Rotation paths and how fast each direction turns (degrees per step):
Each turn is a multiple of 5 degrees from 10 to 175, or 0.
Each row of a path follows its step; steps can be skipped.
Path 1:
step 0: [-31.3   9.9 -25.8  22.4 -20.4  21.0  32.2  30.0  15.8  -7.6  10.7   4.9
  23.9  -2.6 -31.2  -0.8   7.7  22.6  -2.9   6.5  16.6 -21.8  -3.0  12.2
   1.9  21.1   0.1  -9.7 -10.2   7.5  14.2]
step 1: [  7.5  14.0  -9.9  20.1   9.2  -8.8  12.8  -0.1   1.2  33.9   2.0 -31.0
 -37.6  -6.8  -6.9   7.4   5.5  -5.8  -2.8   8.6 -38.8 -15.6 -35.5   0.6
 -29.5 -10.6  10.6  22.8  -4.0   5.8  -6.8]
step 2: [-36.8  -5.6  11.9  -8.4  16.9  20.1   6.8   5.9 -26.3  22.6  11.9  11.9
  27.8   1.2   7.1 -18.5   3.8   7.9  14.9  28.9 -14.9 -12.7  -2.3  31.7
  19.6  -4.5  -3.6 -12.4 -32.9  11.7  10.2]
step 3: [-24.3  11.0  -9.4  11.5 -23.4 -15.1   0.1  -0.2  35.2  -7.7 -10.1 -17.0
  -1.6 -18.0  17.5  16.2 -17.2 -26.9  28.7  24.5 -21.6  11.9 -17.8  -8.8
   8.7  14.0  25.9  13.5   2.2  16.5  -7.8]
step 4: [-22.6  15.8 -13.4   9.9  21.1   5.5  23.3   6.3  23.0   9.2  19.6  22.1
  31.0   1.5 -19.0   2.3   5.7  47.8   9.8   6.9 -19.4  -7.1   7.3  -8.1
 -17.5  17.3 -22.0   9.8  -9.9 -15.2   8.6]
step 5: [-11.7  14.9 -19.8  -6.1 -15.6 -10.9   8.4 -25.4  -3.1  26.7 -11.5 -22.0
   0.7 -14.6  -1.0  10.5  39.6 -20.4 -30.8  13.0 -18.6  -5.0 -28.0  18.1
  -3.5   4.4   8.0  30.4   2.7  10.6   4.2]
step 7: [-13.8  -1.1 -35.0  24.6  -3.8 -18.0   1.9  13.6   5.6  11.3 -22.6 -21.4
  -4.3  -3.4  14.7  26.7 -20.1  -3.1  29.9  17.9 -11.5   9.1 -21.0  25.4
 -31.8  -4.6   0.6  19.3  -5.0  21.7   5.9]
step 8: [-11.2   8.7  -8.8   6.9  10.2  18.3  25.5  -6.6  19.3  16.9  41.2  32.3
   6.9   5.2  -1.2 -13.0  13.2  12.0  -2.0  13.5 -18.2  -5.6 -12.7  -8.6
   2.9  16.1  -0.3 -16.8 -39.2  26.2  20.4]
step 9: [ -8.3  12.3  10.0  17.4  -6.7   3.9   8.8  -2.7  13.2  18.1 -11.6 -36.5
  20.7 -29.0 -18.3  19.5   1.8  -9.9  -9.2  16.3 -37.4   6.6  -4.9  10.1
  20.2 -15.0  23.3  34.6   6.0   8.3  -9.1]
step 10: [-44.2   6.2  -7.3  -0.9  21.0  -8.7   8.3   0.3   0.0 -10.0  -3.2  13.9
   7.9   2.1 -10.9 -31.3   6.4  16.4  21.4  30.5  -2.7 -31.1 -24.3   2.8
   2.0  23.6 -14.2   2.9 -16.2 -25.0 -21.7]
[  9.5  -2.7  -3.8  -0.2   6.4  -9.0   0.3 -12.3   5.4 -10.2   7.5   3.4
  18.0  -1.8   2.6  -1.5 -11.2   2.0   1.6   2.4 -10.3   7.9   3.3  -5.5
   8.8   0.9   3.7   4.7  -3.1  11.1  -0.6] | 70
[ -3.7   2.4  -2.2  -2.8   7.6  -0.4   5.0   3.6  17.6 -10.0   1.1  -2.2
  -1.3  20.1   3.2  -3.7   1.4 -10.1   2.3   2.2  -3.0   3.5   4.0  16.5
   0.6  -6.0  -0.4  -3.4   7.7  -3.7  -0.1] | 95
[ -2.4  -3.4   8.4   7.4 -10.6  -0.7  -1.7   6.5   8.3 -16.2  -5.6  -3.2
   1.4  -7.0  -2.1  -1.6  -8.5   4.4   5.5   5.1  13.3  -7.4   3.1   6.3
   4.7   5.0  11.1   9.7  -4.9  -5.6  -6.1] | 110
[  2.7 -10.8   3.7 -12.4  -5.3  -8.4   6.4   8.3   7.7   0.0   2.5   7.6
  -3.0   4.8  -0.5  -1.2  -2.1   8.7  -8.0  11.6  -2.9  -6.7  -3.9  -6.2
   5.0  -2.5 -13.0  -8.2 -12.4  -5.6  -4.5] | 175
[ -2.9  11.2   5.3   3.0  -3.5 -11.5   8.5  14.8  -8.8  -2.9   7.2   3.9
   9.7  -6.1  -2.0  -3.9   7.1   4.0   4.8 -12.3   2.3   9.8   2.8   9.6
   6.4  -5.4  -6.7  -4.8  -5.2   0.3   0.3] | 175
